(in the rows, 128 means zero)
The rows of A fall into 4 groups, and each row is roughly a mix of its group's hidden directions.
A:
[[150 117  98 132 108 112 135 108 176  84  81]
 [133 147 121 148 156 184 142 101  93  81 134]
 [154 125  95 166 106 145 108 128 173 181 129]
 [125  76 129 125 128 116 140 178 154 164 168]
 [126 180 163  86 118  79 128 123 143 102 127]
 [ 71 107 146 122 129 129  97 143 179 161 146]
 [109  81  98 184 144 164 125 113 123 154 128]
 [158 159 134  70 116 106 133 145 135  74 132]
 [195 106 107 114 171 142 119 107 123  97 122]
 [171 120  72 126 116 154 138 116  97  83 133]
 [ 57 161 149 137 152 153 136 141 100 110 130]
 [160 184 153  78 122 115 141 129 127  90 122]
 [ 48 130 153 123 110 113 119 159 147 133 140]
 [ 64 136  78 159 109 150 118 143 146 127 136]
 [178 180 157  92 144 111 137 111 100 117 125]
 [172 127 186 125 166 105 119 133 123 168 117]
 [202 134 126  92 132 111 131 119 137  92 103]
 [165 109 116 187 107  93 152 166 129 119 130]
 [132 129 156 120 145 159 152 163  87 157 180]
 [157 176 146  84 128 112 143 136  91 106 165]
 [ 94 131 111 114 110  73 154 182 135 142 145]
 [183 130  75 120 106 120 132  96 136  95 105]
 [125 167 177  85 117  84 132 124 164 129 122]
 [130 137  80 111 119 191  96  99 119 107 134]
 [127 127 154 134 179 161 116  91 121 146 182]
 [115 143 126  64 118  93 147 140 145  77 129]
 [181 133 136  77 112  84 105 114 132 134 102]
 [ 78 185 174 122 137 115 112 144 134 140 145]
 [136 159 139  69 103  74 131 144 153 120 129]
 [ 78  77 122 133  97 125 122 163 161 115 151]
 [111  74  94 158 129 169 125 153  98 120 153]
 [113  98 101 111 110 131 104 105 197 148 107]
 [193 140 140  97 136  78 119 134 112 152 115]
 [108  93 163 179 153 129 118 104 112 159  93]
 [156 168 168 109 153 144 114 103 111  92  89]
 [ 64  99 138 121 128 106 114 149 180 118 117]
 [169  80 163 159 159 166 127 114 127 147 130]
 [ 70 118 128  83  90 115 114 130 170 119 122]
 [ 55 117 109 158 113 126 127 147 152 163 121]
 [ 89 136  97  69  91 124 100 128 157 121 126]
 [204 124 122  95  97 140 136 135 144 123 155]
 [185 141  80  99 124 128 133 124 120 100 169]
 [ 99 118 154 104 143 160  97 150 120 145 191]
 [ 92  87  95 143  98 101 155 152 163 123 102]
 [153 127 176 127 152 129 119  83 122 112  70]
 [147 145 150  81 126 106 145 169 112 123 184]
 [154  84 151 148 143 124 131 154 110 191 149]
 [102 162 162 124 132 124 146 161 128 177 176]
 [ 69 131 148 148 139 141 114 107 109  76  97]
 [117 138  99 169  90 121 145 113 163 183 115]
 [172 177 150  87 133 129 130 107 109  87 115]
 [123  99  75 154 109 155 117 108 152  92  91]
 [ 66  75 123 152 125 122 109 145 145 157 135]
 [152 100 116 131 153 178 125 133  74 153 158]
 [ 83 161 169  98 115 112 107 154 140 117 169]
 [ 87  89  92 147 113 181 127 128 136  98 144]
 [ 57 142 162 130 152 143 136 151  99 137 148]
 [140  75 114 164 137 137 133 141 148 187 148]
 [177 170 127 140 122 136 148 105  71 114 107]
 [ 75  62 110 150 134 132 121 152 113 139 144]
 [190 130 140 116 125  63 132 137 124 145 109]
 [120 123  97 134 123  96 106  78 162 154  81]
 [133  90  98 158 164 131 147 119 132 188 148]
 [ 54 152 158  95 124 112 120 134 154 132 122]
 [174 191 140 105 125 133 111 110 114  93 146]
 [155 206 138 123 118 147 117 107 122  95 131]
 [128 100 150 136 127 103 175 121  93  91  79]
 [ 81  78 116 177 137 127 136 144 142 162 119]
 [128 140 123  94 109  81 108 105 179 141  89]
 [ 83 112 107 146 100 123 123 158 156 188 127]
 [115 117 143 163 157 183 109  88 162 140 112]
 [ 99  94 137 152 115 112 109 129 154 169  70]
 [132 180 179 125 123 160 112  94  96 116 139]
 [106  52 125 114 154 127 134 165 126 139 149]
 [148  54  98 132 133 129 133 163 144 149 146]
 [122 148 130 124  91  86 181 147 124 123 177]
 [123 121 149 104 152 119 140 144  82  80 179]
 [ 86 130 154  87 118 102 127 186 119 140 155]
 [ 69 152 119 140 103 109 120 157 154 174 143]
 [ 51 149 139  88 121 132 144 132 117 110 147]
 [184  90 140 125 159 112 131 146 128 181 136]
 [197 118 122  94 135 126 106  87 104 136 113]
 [139  80  82 146 101 139 144 125 158  88 101]
 [195 147 135  99 131  98 140 150  92 148 143]
 [ 51 132 153 149 143 119 121 129 151 156 107]
 [108 138 140  72 125  95 141 156 105  90 165]
 [159 180 134 103 106  91 121 101 163 133  98]
 [ 74 121 145  98 117 108 114 156 122  70 117]
 [ 92 103 138 117  99  82 105 160 174 142 116]
 [186 128 157 109 151 158  82 135 105 149 133]
 [104 113  72 134 115 170 111 107 115  82 113]
 [106  58 125 127 148  99 145 139 160 116  98]
 [ 65 110 149 153 142 114 105 128 152 173 111]
 [159  98 123 143 158 177 143 100  78 124 144]
 [166 134 168  93 150 114 138 118 101  72 139]
 [116 128 152  75 112  63 123 155 132 113 136]
 [146  69  72 159 120 137 142 115 135 125 102]
 [117  60 107 135  99 122 104 160 140 104 156]
 [ 77  87 133 154 117 113 114 137 168 158  95]
 [108 129  71 135 127  99 182 127  91 127 147]
 [ 86 120 110 107  96 110 120 143 182 115  86]
 [137 138  98 170 147 194 145 100 113 138 144]
 [120 105 102 118  98 182  80 157 143 120 151]
 [173 171 159  97 105  97 126 111 150  94 122]
 [131 111 157 174 156 174 125 111 109 119  80]
 [ 85 124  78 139 124 156 118 103 182 139 118]
 [123  92 129 120 143  87 124 147 177 183 126]
 [185 103  77 155 134 117 165 119 109 134 133]
 [ 61 114 126 117 110  98 141 159 170 142 135]
 [157 137 190 114 152  83 134 151 105 144 144]
 [158 144 124 177 152 177 130  88 102 144 128]
 [124 102 158  95 148 153 120 146  84  77 149]
 [159 169 125 109 145 144 154  84 129  84  95]
 [ 59 158 128 130 102 102 123 145 165 105 129]
 [112  82  78 125 147 147 118 150 160 125 172]
 [ 64 133 164 151 128  89 155 128 122 136  98]
 [178 161 138  92 124 114 133 127 101  72 137]
 [ 84 127 184 112 147  84 141 148 122 154 138]
 [174 135 115 163 153 167 138 116  75 114 142]
 [140 128 112  65  99 130 153 104 130  76 119]
 [174 103  71 149 119 161 135 119 111  95 119]
 [ 82 118 126 108 134 132 124 138  82  62 133]
 [195 138 123  82 116  90 135 141 145 140 141]
 [168 185 161 116 110 119 129 104 103  97 103]
 [ 46  91 125 153 125 133 119 140 136 124 120]
 [121 131 130  60  88  91 129 145 106 104 136]
 [128  89 132 181 159 184 144 118 127 138 144]
 [ 88 140  91 118 159 131 137  88 169 167 113]
 [167 132 117 124 148 191  86 131  99 137 146]
 [111 129 139 108 134 140 120 158  81  64 159]
 [168 144  77 130 128 168 123 108 124  76 128]
 [134 149 162  95 143 101 159 151  82 136 170]
 [ 92 112  65 127 107 154 120 110 174 128 126]
 [123  90  60 149 137 176 120 134 126 116 132]
 [ 60 157 144 151 146 141 101 137 123 164 144]
 [119 149 176 127 158  81 164 153  95 145 135]
 [135 147  80 164 120 157  95 179 130 135 150]
 [104 110  81 146 129 145 164 147  92  93 164]
 [148 145 149 172 182 126 166 116  91 144 130]
 [ 48 142 148 148 126 117 150 155 143 122 138]
 [ 99 131 128 103 100  78 124 126 179 147  90]
 [162 119 172  82 127  98 104 168 114 152 136]
 [156 181 154  94 123  97 133 101 155 110  97]
 [151  86 109 147 135 178 145 141  87 119 166]]

Here is one row of each group, with its name. Which group are the others in?
[114 128 175 155 157 115 130 163 118 183 153]
(41)
[161 142 101  90  85 134  70 135 135 109 120]
(44)
[143 105 155 143 136 110 132 148 118 201 163]
(134)
[116  59 110 150 147 119 149 133 131 145  81]
(100)

[131 170 146  92 135 100 118  95 119  79  92]
(41)
[ 55 100 147 152 142 134 117 122 154 155 111]
(100)
[148  84  87 125 132 132 116 152  94 109 182]
(134)
[189 158 115 131 147 132 177 121  89 131 130]
(41)
[186 164 131 127 120 135 134  86 117  84 105]
(100)
[145  87 148  92 139 134 136 138 110  58 136]
(100)
[ 81  84  93 163 142 154 149 137 116 149 151]
(100)
[150 169 123 140 147 145 150  63 104 144 103]
(134)
[102  91 107 158 136 141 116 134 140 191  93]
(100)
[197 133  97 127 130 148 150 111  96 102 150]
(100)
[199 110  83 115 107 123 120 119 114 134 156]
(41)
[145 166 100 165 129 179 125  82 138 122 107]
(134)
[102 134 151 168 176 170 158 109  99 129 142]
(44)
[143 133  75 130 133 178  89 115 159 102 144]
(100)
